Each row has a name. After each piece below comes the name of the row it's from, unless a question asks for something else. Each question is about the rows just above it. Places in a row count from 0.

E: [ 0.58 -0.41 -0.49 -0.08  0.91  0.39  0.03 -0.38 -0.02  0.12  0.08  0.17
  0.17  0.34 -0.76  0.21  0.01  0.35  0.03 -0.36  0.24  0.00 -0.10  0.37
  0.21  0.13  0.10 -0.73 -0.08  0.01  0.35  0.81 -0.48  0.62 -0.58 -0.23
  0.39  0.01  0.40 -0.58 -0.07]
D: [ 1.90 -1.28 -0.73 -0.55  2.63  1.18  0.18 -0.96  0.44  0.34 -0.43  0.75
  1.39  0.70 -2.60  0.36 -0.19  1.20  0.44 -0.70  0.60 -0.37  0.18  1.14
  0.08  0.51  0.88 -3.45  0.06 -0.44  0.18  2.23 -1.63  1.82 -1.61 -0.63
  1.20  0.15  1.79 -2.00 -1.10]
F: [-0.75  1.27  1.91 -0.56 -1.86 -1.44  0.01  0.62  0.77  0.05 -0.23 -0.08
  0.36 -1.07  0.96 -0.96 -0.44 -0.14  0.05  0.69 -0.83 -0.51  0.41 -0.85
 -0.82 -0.23  0.91  0.73  0.33 -0.24 -1.74 -1.45  0.54 -1.43  1.58  0.62
 -0.18  0.01 -0.31  0.70 -0.64]
R: [ 0.65 -0.54 -0.64 -0.13  1.14  0.56  0.01 -0.40  0.01  0.10  0.10  0.19
  0.34  0.45 -1.08  0.26  0.11  0.47  0.16 -0.46  0.33  0.04 -0.09  0.59
  0.17  0.20  0.12 -1.17 -0.09 -0.03  0.45  1.03 -0.62  0.78 -0.82 -0.36
  0.44  0.11  0.61 -0.71 -0.10]
A: [ 0.35  5.84  4.70 -3.39 -4.68 -3.53  2.39 -2.23  6.10 -0.83 -1.65  1.81
  8.54 -1.98  4.27 -1.98 -1.28  7.44  1.11  6.39 -2.37  1.27  3.28 -2.43
 -2.40  2.03  6.10 -4.89  2.79 -3.34 -3.96 -4.35  3.47  3.95  5.46  2.07
 -1.29  2.25  3.76 -3.55 -4.15]
Which row holds [-0.08  0.36]?
F
Every place of [-1.44] in F:
5

M: [-4.76 -3.29 -0.63 -4.52 -2.66 -6.58 -0.63 -3.48 -4.52 -0.89  5.05  4.10
 -0.63  0.54 -0.89]
K: [-4.76 -3.29 -0.63 -4.52 -0.64 -6.58 -3.50 -3.48  1.61  7.19  5.05  4.10
  4.63 -0.39  6.32]
L: [-5.58 -0.89 -4.90 -7.99 -1.99 -7.50 -1.05  2.03  1.76 -6.11  5.17 -0.89
 -3.75 -1.98 -3.89]
q: [-4.76 -3.29 -0.63 -4.52 -2.66 -6.58 -0.63 -3.48 -4.52]
M
Places of [-1.99] in row L:
4
Which row holds [-4.52 -0.64 -6.58 -3.50 -3.48  1.61  7.19  5.05  4.10  4.63 -0.39  6.32]?
K
Places of [-0.89] in row M:
9 14
At which places does M hold [-0.63]?
2 6 12

X: [ 7.61 -1.43 -3.86 -4.07  7.63 -1.63 -1.17 -1.09  8.03  7.80 -3.91 -1.13
 -3.55 -1.43  7.54 -1.60 -1.43 -1.43 -1.15 -1.28 -1.32  6.49  7.61  7.00
 -1.31  5.96  7.39 -3.85  7.54 -1.97  2.37 -1.62 -1.27 -3.86 -1.40 -1.36
 -3.87 -3.85]
C: [ 6.44  6.44 -6.98 -4.66  6.47 -2.20 -1.71 -1.88  5.61  6.15 -7.11 -1.55
 -6.97 -2.06  6.50 -2.19 -2.05 -1.64 -1.62 -1.59 -1.77  3.88  6.51  7.37
 -1.56 -7.28  7.39 -3.85  7.54 -1.97  2.37 -1.62 -1.27 -3.86 -1.40 -1.36
  7.37 -3.85]
U: [ 5.58 -2.44 -6.98 -5.35  5.57 -2.62 -2.11 -2.31  4.98  5.43 -7.00 -1.98
 -6.52 -2.44  5.59 -2.60 -2.44 -2.07 -2.04 -2.01 -2.15  3.82  5.58  5.99
 -2.01 -7.03  5.64 -7.10  5.61 -2.73 -2.22 -2.19 -1.54 -6.98 -1.65 -2.26
 -6.98 -7.10]
V: [ 6.44 -2.05 -6.98 -4.66  6.47 -2.20 -1.71 -1.88  5.61  6.15 -7.11 -1.55
 -6.97 -2.06  6.50 -2.19 -2.05 -1.64 -1.62 -1.59 -1.77  3.88  6.51  7.37
 -1.56 -7.28  6.72 -7.32  6.65 -2.12 -3.37 -2.19 -1.54 -6.98 -1.65 -1.89
 -6.98 -7.32]
J: [-6.29  8.94  0.06 -1.34 -6.17  9.05  8.78 -4.52 -5.79 -6.24  0.20  8.74
 -0.48  8.96 -6.30  9.06  8.94  8.91  8.75  8.82  8.86  0.82 -6.12 -5.82
 -7.25  0.35 -6.14  0.29 -5.94  9.12 -6.33  9.04  8.83  0.06  8.94  8.90
  0.05  0.29]
Y: [-6.29  8.94  0.06 -1.34 -6.17  9.05  8.78 -4.52 -5.79 -6.24  0.20  8.74
 -0.48  8.96 -6.30  9.06  8.94  8.91  8.75  8.82  8.86  0.82 -6.12 -5.82
  8.86  0.35 -6.14  0.29 -5.94  9.12 -6.33  9.04  8.83  0.06  8.94  8.90
  0.05  0.29]
T: [-2.09 -5.13  4.65  4.92 -2.48 -5.03 -5.32  4.69 -3.02 -2.31  4.73 -5.41
  5.40 -5.13 -2.13 -5.06 -5.13 -5.23 -5.36 -5.32 -5.21 -6.21 -2.34 -2.56
 -5.39  4.88 -2.39  4.76 -2.56 -4.93  4.73 -5.03 -5.39  4.65 -5.33  7.38
  4.67  4.76]
q: [ 8.86  0.82 -6.12 -5.82  8.86  0.35 -6.14  0.29 -5.94  9.12 -6.33  9.04]
Y
q: [ 6.44 -2.05 -6.98 -4.66  6.47 -2.20 -1.71 -1.88  5.61  6.15 -7.11 -1.55
 -6.97 -2.06  6.50 -2.19 -2.05 -1.64 -1.62 -1.59 -1.77  3.88  6.51  7.37
 -1.56 -7.28  6.72 -7.32  6.65 -2.12 -3.37 -2.19 -1.54 -6.98 -1.65 -1.89
 -6.98 -7.32]
V
Every place of [7.37] in C:
23 36

Z: [-7.69 -5.71 -5.07  9.09]
G: [-9.98  2.80 -3.92  6.45]
B: [-1.17 -1.51 -1.83 -0.14]
P: [-1.17 -1.83 -1.51  3.39]
H: [ 9.37 -7.68  3.46 -3.35]
S: [-3.04 -6.69  1.94  7.73]
q: [-1.17 -1.83]
P
The row with [-3.04 -6.69  1.94] is
S
[-1.17 -1.51 -1.83] is in which row?
B
The row with [-6.69  1.94] is
S
q: [-6.69  1.94  7.73]
S

zum: [2.82 3.91 3.01 3.01 3.01]
lukul: [-6.00 -6.00 -6.00  2.83  2.83]
ketad: [-4.00  3.88  2.35  3.73 -2.19]
zod: [ 3.00 -6.69  0.72  3.01  0.73]
Nikad: [-4.42 -6.69  3.91 -0.74  7.88]
[-6.00 -6.00 -6.00  2.83] is in which row?
lukul
Places of [2.83] in row lukul:
3 4
Places of [3.01] in row zum:
2 3 4
Every place of [-6.00] in lukul:
0 1 2
[-6.69  0.72  3.01  0.73] is in which row?
zod
At which places does zod hold [3.01]?
3

lipe: [ 5.47 -1.07 -5.23  6.53 -5.58 -2.21 -2.21 -3.19 -3.33 -5.01  7.65 -2.18
  6.01 -1.80 -2.13 -2.25  4.77 -3.37  6.58 -5.44 -0.10 -3.11  7.59 -5.77
 -2.35 -3.12 -4.79 -3.71 -4.51 -4.36 -3.33 -3.74  3.08 -3.29 -3.11 -5.25
 -1.10 -3.13]
taba: [-2.75  1.35 -4.02 -4.38 -3.99 -2.70 -2.70  4.03  4.33 -3.52 -4.88  2.66
 -4.20  2.48  2.58  2.73 -2.49  4.43 -3.93 -3.97 -2.35  4.19 -4.29 -4.00
  3.27  3.95 -3.40 -3.56 -3.48  4.44  4.28 -2.98 -1.41  4.14  4.19 -3.62
 -2.17  4.26]
Vul: [ 1.18  1.55  1.55  1.91  2.48  1.23  1.23 -4.66 -4.77  1.61  2.33 -3.03
  1.57 -3.72 -3.01 -3.05  0.87 -4.99  2.44  2.40  1.48 -5.10  2.44  2.60
 -4.56  1.57  1.55  1.75  1.66 -4.96 -4.66  0.85  0.15 -4.46 -5.10  1.84
  1.17 -5.22]
lota: [ 1.86 -0.52  3.75  2.40  4.02  1.52  1.52 -1.50 -1.32  3.63  2.30 -0.94
  1.92 -2.06 -0.87 -0.99  1.27 -1.27  2.29  3.88  1.13 -1.61  2.58  4.23
 -1.99 -1.38  3.03  2.68  2.92 -1.30 -1.13  2.45  0.40 -0.88 -1.61  3.78
  0.92 -1.60]
leba: [-0.87 -1.00 -6.83  7.18 -6.94 -4.10 -4.10 -3.91 -4.50 -6.67  1.67 -2.95
  6.48 -3.22 -2.98 -2.97  4.62 -4.51  6.56 -6.90 -1.41 -4.46  7.67 -6.97
 -3.98 -4.17 -6.42 -5.82 -6.26 -4.59 -4.35 -5.48  1.59 -3.89 -4.46 -6.76
 -2.30 -4.61]
pudap: [ 3.04  1.68 -8.12  3.13 -8.34 -4.28 -4.28  3.84  3.82 -7.39  3.86  2.48
  2.98  3.16  2.45  2.47  3.86  4.14  1.68 -8.25 -1.71  4.21  3.27 -8.45
  3.79  3.29 -7.42 -6.45 -7.20  1.68  3.86 -5.37  1.98  3.83  4.21 -7.70
  1.58  4.31]
At which places does pudap hold [1.68]?
1 18 29
Every place of [2.44] in Vul:
18 22
q: [-0.87 -0.99]
lota
Every place of [-4.35] in leba:
30
Every place of [1.57] in Vul:
12 25
q: [-5.10  1.84]
Vul

